In the data rows, 500 means zero.
Here are some numbered points:
546 728 714 348 580 504 331 614 318 697 367 419 0
576 670 426 303 513 459 595 520 335 719 385 553 1
543 380 548 789 289 344 642 324 721 486 456 320 2
455 786 511 286 407 458 652 422 638 647 412 370 3
406 816 297 950 341 609 239 606 634 740 513 726 4
592 806 355 225 499 455 429 581 380 705 356 583 5
523 763 696 945 626 544 232 473 403 575 386 557 6
531 999 624 000 478 618 355 437 553 615 653 398 7
564 644 406 715 672 586 584 515 419 559 662 465 8
472 000 489 670 596 401 569 325 488 703 583 392 9
522 847 640 516 418 546 381 524 539 733 652 652 10
000 996 999 000 158 770 665 348 879 850 747 000 11
663 158 645 000 581 640 192 357 791 370 535 518 12
631 255 389 686 540 500 462 493 659 362 656 412 13
564 472 594 840 485 506 670 636 272 444 547 556 14
702 413 473 475 468 367 620 373 266 287 374 712 15
508 243 561 598 589 537 411 590 575 280 357 339 16
276 313 499 735 404 310 534 368 293 433 367 766 17
328 000 436 999 413 409 548 471 464 439 449 573 18
478 120 441 932 407 316 412 408 211 524 293 296 19
767 143 458 771 421 394 601 434 501 398 521 615 20
400 452 454 492 475 372 545 382 254 523 332 716 21
452 115 453 999 400 274 453 379 273 486 332 297 22
518 841 572 324 549 609 417 541 382 619 614 378 23
536 000 342 072 560 617 398 534 717 346 291 595 24
510 460 552 663 293 373 619 305 774 444 519 317 25
533 000 617 524 550 463 560 631 525 226 600 391 26
498 857 246 878 435 577 624 620 533 735 512 297 27
545 836 498 000 577 408 619 311 610 688 708 743 28
677 000 712 724 623 607 485 671 433 221 539 456 29
294 291 634 940 682 732 666 301 796 493 482 045 30
680 219 405 572 496 486 565 430 667 281 691 596 31
662 428 486 451 455 376 637 364 485 284 569 686 32
493 190 566 999 573 394 667 397 489 637 648 363 33
564 798 621 130 553 383 704 408 373 395 486 694 34
732 207 372 499 533 438 604 421 423 508 466 563 35
387 000 358 000 418 703 333 628 716 444 373 719 36
386 999 663 236 212 357 145 121 504 515 438 207 37
476 571 472 273 533 645 374 529 488 738 366 469 38
772 613 696 219 611 563 271 528 540 581 583 599 39
801 000 422 781 472 508 601 447 638 325 612 519 40
522 739 606 448 512 442 422 538 348 541 220 460 41
684 452 609 378 566 430 582 446 412 427 549 728 42
520 059 461 276 377 577 584 530 670 564 476 543 43
583 482 447 292 484 448 619 366 634 222 492 632 44
276 250 504 695 406 294 569 368 287 431 370 775 45
Which two points above are nearest to each new point by angle, seen from the average point of the numbered points? Their numbers follow each, nearest first.
419 469 596 999 546 503 351 504 366 566 386 494 6 22
647 872 577 179 598 452 515 427 529 701 676 706 28 7
216 999 721 149 339 636 518 463 696 580 620 143 11 7
357 599 447 959 506 499 464 654 587 495 574 645 4 6
556 383 542 509 467 377 649 345 508 339 487 649 32 15
322 000 379 847 453 610 597 533 730 420 604 493 18 13
394 065 339 999 515 503 594 520 516 466 405 453 18 22
610 920 706 457 530 536 387 596 419 690 611 648 10 23
050 852 897 098 177 598 659 318 870 742 637 000 11 3
658 417 418 470 476 503 606 464 639 415 580 513 31 44
819 999 767 094 199 439 421 406 584 582 645 559 7 28
627 670 560 999 728 602 531 525 234 637 707 560 8 14
580 816 272 456 724 476 603 538 571 503 635 415 8 23
634 000 708 817 620 617 528 650 524 274 439 390 29 26
657 800 431 407 535 560 541 572 348 289 250 526 41 5
490 265 465 999 710 362 586 229 494 239 629 320 33 22
719 363 483 743 429 368 624 429 545 329 530 622 20 40
450 975 307 958 501 589 169 568 618 542 409 619 4 6
542 950 301 646 449 532 560 600 460 439 402 439 27 8
629 026 616 665 632 611 553 625 445 234 437 495 29 26
479 958 264 964 440 588 688 632 573 270 491 276 27 8
625 563 291 742 500 585 597 563 435 530 420 389 27 8
713 645 350 514 587 497 380 512 322 346 299 722 15 5
644 599 445 790 638 615 485 543 330 527 650 523 8 14
570 694 495 118 520 401 654 341 598 723 686 687 28 34
528 356 423 825 585 482 459 527 509 508 481 755 18 20
492 809 413 976 503 565 478 590 452 687 455 355 27 4
012 956 831 195 238 381 542 428 463 977 656 114 11 3
612 745 563 269 471 358 673 276 411 306 486 787 34 32
452 306 628 944 202 354 731 534 540 377 495 349 2 18
733 168 408 504 518 502 578 437 709 209 732 561 31 40
559 883 254 542 774 497 634 530 591 499 637 467 8 27
655 469 607 272 466 480 419 572 361 658 532 624 39 0
333 000 650 344 722 567 252 662 319 675 701 762 36 43
309 751 310 561 693 531 247 573 694 496 663 776 4 10
574 737 487 138 522 403 630 329 570 707 700 733 28 34
499 470 444 164 646 547 188 486 699 380 641 323 12 7
313 639 301 624 724 524 284 615 686 521 628 707 4 8
613 566 489 238 488 419 640 357 600 200 651 677 44 32
337 429 662 680 664 644 526 413 609 568 383 137 30 16
588 578 494 891 649 633 566 496 324 616 660 495 8 14
269 649 343 999 324 680 372 641 710 765 547 639 4 27
306 294 612 940 694 739 662 325 794 477 476 084 30 33
533 920 295 999 460 681 660 618 592 222 467 179 27 8
560 667 359 679 447 508 349 546 448 451 404 704 4 6
797 000 413 783 486 501 587 463 658 324 612 521 40 20
684 562 701 734 397 473 584 621 402 582 660 611 14 10
589 512 713 852 399 454 664 628 312 516 507 578 14 6
371 891 678 324 596 540 319 598 345 695 719 260 23 7
648 730 413 418 508 506 568 450 584 224 551 529 44 34
480 238 683 999 253 429 731 741 343 321 476 464 14 18
878 449 417 763 809 757 391 515 631 713 634 561 8 13
513 420 443 887 463 593 336 645 558 547 521 646 4 6
285 838 323 912 692 574 294 619 711 618 609 735 4 6
693 735 620 260 452 323 684 245 461 276 439 751 34 32
551 858 315 102 523 531 361 592 745 394 635 343 7 23
234 749 405 999 329 656 433 645 707 244 378 635 4 27
630 821 579 312 464 315 708 292 430 267 511 808 34 32
408 836 314 939 346 616 229 603 644 737 504 745 4 27
457 690 295 811 289 595 705 620 595 630 589 279 27 8
274 083 512 949 490 596 531 477 652 404 583 518 18 33
594 000 726 897 678 633 592 669 513 296 409 386 29 16
662 578 488 188 526 424 603 362 660 214 629 606 44 32
581 206 478 703 461 386 595 420 471 327 528 714 20 40
707 380 440 107 487 460 566 474 807 107 185 606 44 24
694 571 470 790 329 509 476 446 758 643 359 565 4 2
138 999 806 000 279 640 546 416 648 801 567 136 11 3
407 208 588 915 283 354 683 571 330 325 467 580 18 14
530 373 513 489 583 546 649 391 580 752 514 430 9 30
289 691 270 744 706 550 265 552 686 520 612 684 4 8
135 999 910 000 240 663 481 443 695 705 613 000 11 7
283 796 387 000 323 676 401 590 740 301 502 620 7 28
552 000 471 000 566 451 694 323 593 715 698 752 43 36
